(in the rows, 128 means zero)
Each path below is one point turned by a fixed rotation once a step. After each direction that follows a path, write how fast that rotation turns it, in deg/step (0 if it stays still).
Each turn is a multiple of 5 degrees from 10 to 175, or 0.
Each row of a path follows its step; steps can be skipped.
path 1
step 0: [120 130 120 122 125 126 122 138 123 129 114 125 122 135 121 131 132 118
 130 130 118 125 133 127 117 125 131 140 123 139 128 128 123 126 125 123
 133 135 126 124 120 121 127 139 125 127 123]
step 1: [124 120 122 129 133 141 122 125 129 126 137 124 131 126 123 121 117 124
 109 118 128 126 130 133 125 134 125 130 130 131 134 137 129 128 130 120
 127 133 119 132 132 136 129 129 135 120 134]
step 2: [129 121 141 124 123 132 131 123 118 127 136 143 129 131 125 130 121 138
 130 130 127 120 127 127 126 131 140 117 130 122 129 124 127 132 123 126
 131 123 122 140 125 129 124 122 121 134 119]
step 3: [134 120 128 133 129 137 135 136 128 129 123 118 129 122 125 122 147 130
 130 130 134 140 125 121 130 123 130 135 128 121 122 113 124 131 119 134
 123 123 128 132 128 131 128 122 124 127 128]
step 4: [123 126 127 138 127 119 140 128 140 122 128 123 124 127 134 129 121 127
 132 124 143 128 128 132 136 131 124 130 120 127 129 130 124 125 132 131
 133 127 142 132 131 122 124 145 129 134 132]
step 5: [133 144 128 128 128 124 129 124 128 122 126 135 132 133 141 136 126 119
 124 144 123 120 124 132 128 123 126 130 129 127 119 132 136 116 122 131
 129 128 128 129 135 127 129 123 140 121 132]
step 6: [122 127 130 127 136 122 123 130 123 122 124 128 127 128 122 124 127 127
 130 126 116 127 127 119 133 121 128 133 130 132 133 133 140 134 132 134
 133 129 125 112 114 133 134 119 125 137 139]
step 7: [129 132 121 132 128 129 127 131 129 130 122 122 129 131 121 126 121 140
 136 120 129 128 132 128 115 133 123 120 131 139 128 127 120 122 131 111
 127 137 126 130 122 126 134 124 118 117 131]
step 8: [122 132 127 129 129 137 125 126 121 133 127 124 120 129 122 135 129 121
 122 119 131 126 133 139 126 140 129 128 123 130 136 128 130 125 127 131
 120 112 116 136 134 128 126 124 130 134 113]
step 9: [133 121 138 122 126 126 120 129 121 133 134 124 140 136 130 132 135 131
 120 128 134 127 125 121 130 119 129 123 123 128 132 127 126 144 126 131
 130 122 134 141 128 140 119 135 131 124 131]
Directions:
[126 128 125 128 131 131 130 128 130 128 126 128 130 128 129 127 129 127
 127 129 128 128 130 129 127 126 126 129 129 127 129 126 130 129 127 128
 125 126 124 125 127 128 126 128 130 130 127] => 145
[124 129 127 127 129 128 125 129 128 128 127 130 126 128 127 132 126 130
 127 128 126 131 129 130 126 129 127 130 127 128 128 126 129 127 129 127
 128 130 128 127 127 130 126 126 127 127 131] => 55
[129 128 130 130 125 129 131 128 128 126 128 129 129 126 126 130 130 129
 128 129 128 129 128 131 129 129 124 126 127 126 126 127 129 132 126 130
 129 129 129 128 129 128 126 130 128 128 128] => 55
